(in the rows, 128 means zero)
Families of rows that turns and mirrors carry onto each other, the same ones carrying the whole set onto itself: the rest of each named row's family, in list order:
5 families of 6 rows:
j_351: [133  93 149 122 153 139 113 126 138  97 149 117 167 166 140 131 130 133
 113 104 146 156]
j_69: [ 81 123 142 121 161 130 122 135 146 107 169 114 142 150 116 156 124 130
 120  98 137 135]
j_450: [120 149 135 115 110  76 139 105 148 149 115 124 140 107 147 106 151 120
 128 127 156 118]
j_649: [105 161 126 102  96 109 149 102 144 139 110 113 133 113 133 104 143 124
 128 134 164 122]
j_648: [135  96 142 106 160 128 101 140 146 124 142 105 156 159 138 136 148 126
 113 120 165 143]
j_559: [ 87 105 129 136 139 136 138 129 151 102 156 102 138 156 119 147 105 139
 129 116 118 147]
j_665: [131  92 143 109 147 115 106 138 143 107 160 122 162 156 148 133 134 108
 115 109 155 168]
j_419: [103 156 121 104  89  92 158  99 126 147 113 125 136 130 137 114 137 113
 127 123 164 121]
j_763: [124 148 145 115  85  88 163 104 133 139 114 137 140 137 132 109 152 120
 133 119 164 123]
j_441: [113 150 127 123  93  96 166  94 133 136 110 117 140 114 140 106 125 110
 119 121 155 109]
j_471: [128  89 112 126 128 125 137 140 148 134 129 114 167 162 124 135 140 156
 121 124 128 160]
j_668: [102 121 115 132 144 136 136 142 150 140 126 115 155 160 137 143 150 161
 107 130 124 138]
j_169: [117 127 153 127 126  82 162 100 123 129 109 120 139 118 159 130 127  95
 124 129 193 134]
j_685: [104 143 135 130 108 101 165 116  81 116 135 123 116 125 126 136 133  97
 127 112 174 127]
j_910: [106 148 141 130 105  97 163  99  81 114 128 126 114 140 144 136 131 106
 132 109 146 139]
j_432: [100 113 144 130 142 151 137 126 152 104 166 121 153 155 102 129 132 144
 118 103 127 142]
j_398: [115 130 146 132 140  83 147  97 119 115 109 108 144 112 164 136 133  98
 131 126 185 158]
j_65: [123 125 162 117 138  85 163  86 124 118 112 120 116 115 138 121 130  99
 121 129 180 131]
j_312: [ 85 119 138 130 140 133 145 147 156  99 171 136 138 138 108 138 123 134
 108 109 129 137]
j_498: [106 149 135 130 101 108 156 132  82 104 137 133 128 115 125 137 142 116
 128  98 170 132]
j_53: [117 111 106 120 143 136 135 132 155 134 126 111 144 155 141 119 142 143
 100 151 119 157]
j_55: [128  95 116 122 139 134 123 134 156 121 129 121 149 156 137 120 140 164
 108 138 128 154]
j_948: [111 164 128 133 103  94 145 128  88 125 143 123 119 121 128 124 143 112
 136 109 139 122]
j_816: [113 138 131 129  97  93 161 105  90 115 138 125 133 114 124 126 133  94
 122  93 162 120]
j_108: [128  73 146 100 144 129 112 132 154 106 152 112 148 143 124 133 118 131
 116 108 156 141]
j_137: [129  92 148 114 154 129 104 132 149 100 164 114 149 155 134 126 122 127
 128 115 149 164]
j_109: [115 100 120 124 151 141 131 108 158 120 128 113 159 159 130 124 143 156
 103 127 121 153]
j_89: [132 125 142 141 122  87 162  94 109 128 114 104 143 114 153 120 129  85
 126 124 176 138]
j_950: [ 89 110 131 136 142 132 136 133 153 106 167 130 142 145 112 139 127 153
 123 109 117 155]
j_86: [123 130 153 143 146  77 141 113 108 109 124 114 120 104 159 132 130  97
 123 124 171 128]

Which other rows belong to the same family as j_69? j_450, j_648, j_668, j_948, j_86
Which other rows belong to the same family as j_559? j_763, j_471, j_910, j_65, j_108
Which other rows belong to the same family as j_351? j_441, j_432, j_816, j_109, j_89

Families of rows that turns and mirrors carry onto each other, the same ones carrying the whole set onto itself: the rest of each named row's family, in list order:
4 families of 8 rows:
j_854: [155  91 134 149 154 114 124 119 143 134 114 118 126]
j_975: [122 124 109 106 157  92 136 139 160 134 130  98 162]
j_44: [109 116 119 122 180 124 119 119 119  91  78  76 159]
j_252: [ 85 150  92 118 151 107 117 114 116  99 102  90 166]
j_680: [146 135 109 117 171 101 117 117 153 111 144  80 150]
j_570: [127 116  90 119 150 128 136  84 118  98 125 134 145]
j_896: [134 126  89 136 147 106 114 120 104 120 135 142 157]
j_760: [144 138 110 115 136  85 118 117 144  94 121  76 159]
j_472: [ 94 136 102 122 147 114 142 133 109  90 130 120 149]
j_42: [118 114 111 140 155  95 119 139 134 143  94  57 129]
j_299: [111 111 106 137 152 140 141  80 149 116 123 114 167]
j_244: [118 116 117 161 148 129 104  95 100  98  86 109 130]
j_58: [130 118 117 117 138 116 141 125  91 102 139 120 147]
j_977: [107 115 136 131 158 116 127 114 156 112  81  65 134]
j_912: [134 109 116 133 121  75  98 128 116 113 103  82 149]
j_418: [134 138 103 158 145 107  95 136  98 109  97  97 128]
j_300: [144  96  98 136 141  90 130 142  96 102 115 104 137]
j_469: [100 134 102 123 165 133 123  82 155 138 104  87 137]
j_38: [106 133 111 134 183 146 142 105 144 119 113 125 141]
j_655: [ 96 102 110 147 134 121 127 113 104 125  74 122 135]
j_195: [ 97 104 117 152 169 136 122 116 116 138  95 131 133]
j_382: [113  99 116 161 130 129 128 105 130 116 107 103 103]
j_452: [146 105 126 145 157 108  98 100 152 142  85  88 144]
j_463: [162 130 106 131 155 121 144 123 151 129 130  98 127]
j_338: [132 131  85  98 175  95 125 118 121 125 112  89 172]
j_861: [112 119 101 146 166 106 104 104 166 133  78  82 138]
j_462: [ 82 100  94 128 151 103 110 100 100 111  89  93 148]
j_353: [132 126 108 145 124  98 121 115 141 141 137 132 133]
j_530: [108 114  92  99 167 125 103 123 116 103  93  92 172]
j_383: [107 103 124 109 160 115 144  98 162 122 119 112 164]
j_502: [134 124 126 165 137  97 142 108 141 132 123 110 114]
j_564: [132 127 111 127 153  82 104 149 109 119  94  89 119]

Which other rows belong to the same family as j_861? j_680, j_299, j_58, j_655, j_530, j_502, j_564
Which other rows belong to the same family as j_383? j_44, j_760, j_472, j_418, j_195, j_452, j_353
Which other rows belong to the same family as j_42? j_570, j_300, j_469, j_382, j_463, j_338, j_462

Families of rows that turns and mirrors carry onto each other, the same ones carrying the whole set onto itself: the rest of each named row's family, in list order:
5 families of 6 rows:
j_766: [164 103  90 125 140 135 152 174 141 131 142 126 135 120 123 152 195 139
 144 130 152 110 141 135]
j_474: [146 127  86 139 148 118 169 153 149 114 145 123 123  84 134 136 185 107
  80 106 117 135  88 109]
j_182: [152 126 115 114 129 106 147 172 158 124 128 118 116 109 100 164 182 119
 135 146 146 116 130 149]
j_587: [162 150  96 148 129 125 126 169 114 119 119 116 130 125  96 135 154 120
 101 116 121 120 138  87]
j_161: [141 118 110 139 127 129 178 120 102 124 134 132 190 114 112 145 152 115
  75 108 128 120  86 108]
j_542: [125 118 100 106 169 111 165 129 126 127 151 140 194  94 118 143 160 117
 111 103 147 132 134 162]
j_613: [142 127 122 129 149  90 152 118 103 138 137 140 151 138 143 151 146 116
 136 112 169 104 140 147]
j_561: [164 163  97 144  99 112 132 172 128 122 122 116 142 119 124 149 162 117
 116 115 112 119 148 100]
j_82: [160 137 104 160 114 118 117 164 121 128 130 127 115 115 117 138 149  92
  91 118 117 110 134  98]
j_808: [120 119 137 125 132  92 127 133 110 117 140 144 153 147 121 139 147 103
 140 118 147 107 138 146]
j_715: [125 117 115 158 132 132 177 120 113 117 153 134 166 125 121 135 139 135
  94 103 117 114  75 122]
j_158: [128 111  97 113 142 116 173 144 139 130 153 151 183  99 143 129 165 118
  84 147 150 108 137 159]
j_700: [120 115 109 122 143 108 174 130 139 135 157 162 179  99 132 143 155 104
  99 111 140 125 137 179]
j_868: [160 151  81 138 151 121 174 157 136 119 130 112 126  75 136 131 150 104
  95 121  94 127 114 114]
j_642: [143 125  75 129 153 135 166 150 144 111 145 113 118  85 112 119 160 117
  78 110 105 140 115 124]
j_537: [149 153 117 152 131 141 136 146 116 130 129 126 129 126  98 163 160 119
 115 100 102 115 151  92]
j_4: [155 130  75 126 145 120 171 154 133 115 174 126 129  96 134 138 180 104
 100 116  81 108 118 134]
j_852: [127 127 105 152 128 134 186 142 101 127 129 113 167 101 146 130 147 126
  79  99 118 105  84 128]
j_160: [125 127 135 126 139  93 136 133 106 132 131 121 144 149 126 151 144 105
 123 143 168 114 127 150]
j_366: [156 126  84 133 155 130 177 157 145 118 152 128 128  84 123 125 164 117
 106  91  91 127  98 118]
j_545: [155 127 103 123 123 128 142 184 165 129 121 134 135 112 118 155 181 113
 144 130 164 116 131 138]
j_397: [136 121 116 139 145 123 189 122 115 135 141 147 179  90 132 134 162 128
  87 108 156 130 142 167]
j_467: [157 132 109 128 124 112 156 160 141 138 119 106 132 120 119 165 192 101
 152 120 156 109 144 149]
j_738: [109 146 141 141 123 131 175 122 118 131 138 117 164 114 126 149 153 106
  75 120 104 105  96 125]
j_515: [126 125 117 154 130 120 184 127  96 133 147 117 173 118 107 147 150 126
  72 104 105 110  93 134]
j_664: [143 117 144 124 137 108 131 136 102 138 144 112 159 135 119 150 136 117
 148 125 149 110 126 155]
j_28: [117 123 144 124 157 124 139 125 116 137 114 126 146 137 131 140 141 117
 124 131 167 115 137 119]
j_823: [151 132 109 144 128 115 130 185 158 143 141 123 132  97 112 170 176 121
 133 126 146 107 144 156]
j_154: [141 140  95 146 103 126 132 178 133 118 125 129 135 119 101 146 138 114
 107 117 119 101 129  85]
j_999: [127 112 100 130 157 120 174 120 132 130 141 152 178 105  99 150 171 118
  93 117 144 115 134 184]

Which other rows belong to the same family as j_545? j_587, j_700, j_160, j_366, j_515
Which other rows belong to the same family as j_823? j_474, j_161, j_542, j_82, j_664
Which other rows belong to the same family as j_999? j_182, j_808, j_715, j_642, j_154

Families of rows that turns and mirrors carry onto each other, the same ones carrying the whole set onto itself: the rest of each named row's family, in list order:
5 families of 3 rows:
j_705: [ 77 163 120 145 107 133  99 134 124 179]
j_473: [113 130 135 145 148 114 128 105 128 161]
j_838: [ 72 157 110 151 135 162 119 145 107 169]
j_157: [123 171 123 135 159 101 131 111 112 162]
j_394: [114 186  91 160 136 126 111 157 111 128]
j_290: [ 59 160 132 149 110 127 135 146 107 140]
j_173: [126 167 115 134 136  93 142 111 129 163]
j_776: [122 145 114 166 140 107 130 179 114 140]
j_395: [128 168 106 156 123 131 101 160 114 126]
j_410: [118 149 101 143 147 114 151 165 132 122]
j_893: [ 82 165 116 132  98 141 125 133 110 179]
j_983: [128 161 103 149 134 141 144 150 123 115]
j_426: [ 55 152 108 150 139 142 121 160 113 146]
j_10: [ 87 132 138 134 150 108 128 122 146 160]
j_26: [ 99 169 151 132 164 113 137 138 140 165]

Which other rows belong to the same family as j_776? j_290, j_26
Which other rows belong to the same family as j_705? j_394, j_173
Which other rows belong to the same family as j_426? j_410, j_10

Families of rows that turns and mirrors carry onto each other, the same ones carrying the whole set onto itself: the rest of each named row's family, in list order:
4 families of 8 rows:
j_39: [149  76 134 130 146 108 160 168 103 163 168 141  91 131 115 119 144 115
 142  97 145 113 129]
j_850: [148  85 144 147 121 105 180 148 109 154 156 117 101 108 117 122 135 117
 126 113 137 104 118]
j_50: [101 143 141 134 172 107 134 161 123 123  93 139 136  87 117 131 152 136
 137 139 141 150 115]
j_258: [103 134 101 123 172 109 115 146 153 126 108 132 143 121 123 153 151 121
 149 109 138 148 100]
j_929: [107 141 123 135 178 106 134 145 116 118  87 138 143  85 117 127 159 131
 142 130 136 138 115]
j_20: [107 123  91 117 176 103 109 135 144 124 107 146 148 122 118 141 148 120
 149 117 134 140 105]
j_291: [159  87 140 136 127 110 182 153 110 155 162 129 100 103 114 122 138 128
 128 107 129 102 127]
j_505: [109 143 107 132 176 114 129 147 132 121  96 127 143  98 138 149 157 132
 144  99 138 152 104]
j_444: [165  96 136 133 127  98 172 137 116 153 155 107  93 108 145 116 149 136
 119 115 112 116 125]
j_801: [ 94 129 125 125 163 102 118 154 152 130 109 148 140 120 100 140 140 121
 145 142 144 143 107]
j_501: [114 133  94 127 180 108 124 135 121 118  93 135 150  97 139 139 154 133
 139 105 130 144 110]
j_864: [164  86 120 110 149 102 147 154 113 169 160 122  84 139 146 119 143 130
 119 104 112 128 134]
j_725: [161  92 137 121 129  89 163 146 109 148 151  95  92 108 137 128 141 128
 106 113 107 123 124]
j_90: [167  84 129 102 144  96 153 159 114 157 167 125  89 122 125 127 145 133
 119 102 110 121 137]
j_213: [100 132 121 128 177 101 120 146 141 124 101 149 141 111  97 129 153 118
 151 142 141 132 111]
j_835: [167  91 133 120 127  99 171 145 115 152 159 111  98 104 129 130 138 133
 112 107 109 113 129]
j_573: [160  81 134 119 145 108 164 168 110 162 170 144  92 122 113 121 144 128
 136 100 130 110 136]
j_129: [ 98 140 126 128 175 106 120 157 151 126 105 137 136 114 103 142 156 121
 153 132 144 145 107]
j_832: [102 150 132 136 178 112 134 159 130 121  93 131 137  92 117 138 162 131
 147 124 144 148 112]
j_720: [164  98 132 132 131 103 170 141 108 160 145 104  91 112 148 118 139 133
 109 115 108 120 128]
j_998: [151  94 145 150 126 112 180 150 109 167 149 126  93 114 123 109 137 122
 127 123 134 105 126]
j_661: [151  83 132 129 145 112 157 161 114 174 163 145  85 141 120 111 140 120
 139 111 136 114 133]
j_940: [166  87 126 111 145  93 150 150 117 159 166 119  85 130 147 118 155 135
 126 105 110 127 132]
j_389: [155  91 144 147 126 107 180 147 117 161 161 130  94 112 125 110 148 126
 139 115 135 105 124]
j_853: [161  81 129 104 155  94 142 165 105 158 163 121  85 130 135 124 149 127
 123  98 116 132 136]
j_277: [111 136 108 131 176 114 130 151 115 124  93 137 145  91 147 145 149 143
 135 101 138 156 111]
j_558: [104 121  92 122 166 109 113 143 145 130 111 145 148 125 132 155 136 127
 143 105 141 150 101]
j_744: [104 139 134 137 174 103 133 149 117 121  95 137 147  80 124 132 157 123
 138 139 147 139 112]
j_114: [156  82 134 126 145 104 157 160 116 166 172 143  87 136 127 109 154 126
 145 107 134 115 132]
j_356: [ 98 125 126 126 173 100 116 152 141 128 111 152 147 111 107 135 151 109
 150 145 152 134 109]
j_278: [114 132 104 125 177 105 122 140 117 120  98 131 154  90 150 146 154 127
 132 111 136 147 109]
j_304: [107 119  96 114 178 101 105 141 140 128 115 145 151 120 134 149 148 115
 144 117 142 144 106]

Which other rows belong to the same family as j_304? j_864, j_720, j_998, j_661, j_744, j_356, j_278
Which other rows belong to the same family as j_832? j_258, j_291, j_505, j_90, j_835, j_573, j_129
Which other rows belong to the same family as j_50? j_39, j_850, j_801, j_725, j_853, j_277, j_558

Families of rows that turns and mirrors carry onto each other, the same ones carrying the whole set onto itself: the rest of each named row's family, in list order:
4 families of 4 rows:
j_658: [171 119  95 128 157 133 131 138]
j_821: [165 123 107 129 156 149 122 155]
j_172: [170 139 107 100 136 100 138 159]
j_730: [162 145 122  98 130 112 133 175]
j_334: [159 128 103 134 135 140 173 114]
j_722: [147 136 135 110  93 142 175 134]
j_898: [158 137 134  89 104 117 137 170]
j_453: [149 154 128 109 107 124 181 145]
j_622: [158 147 112 107 115 108 180 135]
j_503: [166 113 124 123 103 161 167 118]
j_159: [177  99 114 124 130 161 123 138]
j_673: [153 112 120 135 124 172 147 126]
j_986: [152 131 115 140 133 161 169 123]
j_208: [168 131 135  93  87 126 165 145]
j_995: [165 112 119 114 136 148 108 162]
j_309: [180 118 125  93 114 124 119 165]

Which other rows belong to the same family as j_453? j_821, j_730, j_986
Which other rows belong to the same family as j_208? j_503, j_159, j_309
Which other rows belong to the same family as j_898? j_722, j_673, j_995

